In the data rows, zero lies at 4.5, halfway between 4 and 5.
Here are some points:
[3 4 5 4 2 7 2 2 3 3 3]
[3 4 5 6 3 2 4 3 4 6 2]
[5 5 4 3 5 4 5 5 4 2 5]
[8 4 4 2 5 5 3 7 4 2 5]
[3 4 6 4 3 7 6 3 6 3 2]
[7 7 5 3 6 5 3 6 4 4 6]
[5 4 5 3 3 4 3 5 6 3 4]
[8 4 4 3 6 7 6 8 5 4 6]
[4 5 3 3 4 5 5 3 4 2 5]
[3 7 6 6 3 3 4 3 6 5 2]
[5 5 5 4 4 4 1 6 4 4 4]
[6 3 7 2 5 5 5 6 4 3 6]
[5 5 5 3 5 6 6 4 3 5 6]
[5 4 4 6 7 4 6 5 7 8 7]
[8 4 2 3 4 1 3 9 5 5 6]
[4 6 4 4 3 2 5 4 3 2 3]
[6 6 3 4 4 7 5 5 3 3 4]
[3 5 4 6 6 4 5 3 2 7 7]
[3 4 7 6 3 5 0 5 6 3 1]
[5 6 5 3 3 6 4 5 6 4 3]
Then 10 other points, each followed by its number:
[2 5 5 6 5 6 5 3 4 6 4] 0
[8 5 6 3 4 6 7 7 4 4 4] 1
[9 5 4 2 4 3 4 8 4 4 5] 2
[2 3 4 7 6 4 3 3 0 7 6] 3
[4 2 3 5 5 2 6 3 5 4 5] 4
[2 9 5 8 5 7 4 3 7 7 5] 5
[5 4 4 4 6 3 6 6 4 1 6] 6
[6 4 4 6 9 3 4 4 5 9 9] 7
[6 5 4 4 8 5 4 5 5 7 8] 8
[5 0 5 5 3 6 5 5 1 4 3] 9
Which of these numbered points is nearest to each point below, ignoring the 3 directions in which the first points spread most? Its number follows each.
[3 8 5 4 3 4 5 3 4 5 4] > 2
[4 5 7 4 5 2 4 6 4 0 4] > 6
[3 5 4 8 3 6 4 4 6 4 2] > 0
[5 4 2 4 5 8 7 7 7 4 5] > 0
[7 6 5 4 4 1 5 5 3 4 3] > 2
[3 4 4 3 1 6 5 2 3 3 2] > 2
[5 4 9 6 3 3 5 4 5 4 2] > 1
[3 3 3 6 3 4 6 4 6 4 2] > 4
[3 6 3 4 2 6 7 3 4 3 2] > 2
[6 5 5 3 4 3 6 6 2 3 4] > 2
[5 2 4 5 4 5 3 6 5 4 3] > 0
[3 6 8 9 5 4 6 2 6 6 4] > 1
[3 1 4 4 4 5 5 3 6 6 7] > 4
[6 4 7 5 7 5 4 8 4 6 6] > 0
[5 0 5 3 8 5 5 6 4 6 8] > 7
